In the rows, zero is written as 128.
Rows swapped in pairs by one turn or mirror: which row each one swaps with
The rows were stretched afterwards, more along some directions than others.
q_342: [141 111  93 117 110 156 137 167 137 142 129 140 128 138 131 125]
q_4: [103 133 136 185  79 120 132 153  90 147 124 139  88 115 121 134]
q_124: [102 151  93 135 107 103 142 138 125 123 110 118 138 105 127 136]
q_22: [107 132 156 168  94 124 109 140 123 143 171 146 103 128 147 137]
q_750: [109  96 129 140 140 105 145 133 125 120 107 115  99 124  93 130]
q_937: [110 143 115 137 144 139 153 122  93 141 115 144 119 165 146 114]
q_245: [ 97 136 109 135 136 126 162 157 110 144 130 135 117 135 161 119]
q_447: [142 109 145 144 156 168 116 100 132 118 137 140 150 142 152 144]
q_334: [141 125 123 106 122 125 118 143 164 170 116 156 131 136 170 149]
q_594: [124  82 126 177 155 162 141 114 133 148 140 157 142 161 152 166]
q_239: [ 85 135 142 159  97 107 136 160 107 169 145 144  73 108 133 130]
q_767: [144 166 138 153  82 120 104 120 147 172 129 135 119 135 144 139]
q_635: [157  76 124 138 135 122  74 127 127 152 124 145 130 131 149 129]
q_855: [ 58 110 112 147 130 152 164 145 144 170 180 143 111 145 129 154]
q_549: [ 97 130 157 172 159 109 148 147 142 156 192 122 117 125 116 116]
q_308: [148 148 118 156 117 145 104 133  92 170 106 146 131 160 162 130]
q_567: [ 78 118 130 118 156 116 147 136 143 180 174 130 119 128 124 124]
q_363: [111 125 117  97 126 138 100 100 147 143 131 140 118 121 117 117]
q_631: [102  98 104 139 124 107 145 163  95 157 102 134 120 133  88 145]
q_610: [150 105 142 153 111 140  74 123 129 142 136 149 142 150 116 122]
q_300: [118 129  86 143  76 144 107 142 114 153 126 170 132 161 157 136]
q_45: [ 81  86 142 141 169 112 127 146 127 133 164 145 157 135 110 154]
q_561: [142 110 150 148 138 129 113 101 130 132 135 148 157 149 139 117]
q_837: [ 74  97 135 122 148 121 166 108 110 136 148 137 113 125 109 141]
q_311: [169 106 134 133 162 144 141 154 145 149 114 145 121 133 139 137]
q_425: [129 102 103 182 123 127 122 168 145 159 142 160 148 135 129 158]
q_376: [ 67 113 103 152 106 108 130 169 108 174 132 139 112 103 120 159]
q_32: [143 147 124 138 134 148 110 101 146 178 152 125 122 167 143 112]
q_988: [153 152 140 145 144 157 115 125 143 168 164 139 174 132 119 117]
q_146: [159 141 125 117 121 141  91 142 135 197 100 153 135 122 141 132]
q_824: [101 130 129 155 106 136 152 184 123 111 144 152 126 135 129 131]
q_80: [140 113 119 150 109 158 118 148  83 167 105 159 111 163 171 130]
q_655: [154  92 117 152 110 143  66 161 138 168 123 163 117 110 157 138]
q_793: [128  96 124 146  85 182  98 126 116 148 109 149 106 137 135 131]
q_132: [139 158 140 148 139 137 102 105 164 166 152 119 150 132 123 127]
q_573: [121  94  88 165 119 118 120 144 109 152 134 139 125 120 136 155]
q_508: [ 87  75 135 166 119 132 141 154  79 150 130 147 131 135  95 141]
q_271: [ 65  79 116 143 128 129 145 154 107 120 145 141 100 141 109 122]
q_249: [124 108 135 125 127 158 163 123 115 113 146 119 123 121 111 117]
q_284: [ 75 107 124 129  99 147 163 116 127  86 135 112  98 149 125 127]

q_824 is swapped with q_300
q_635 is swapped with q_750
q_610 is swapped with q_271

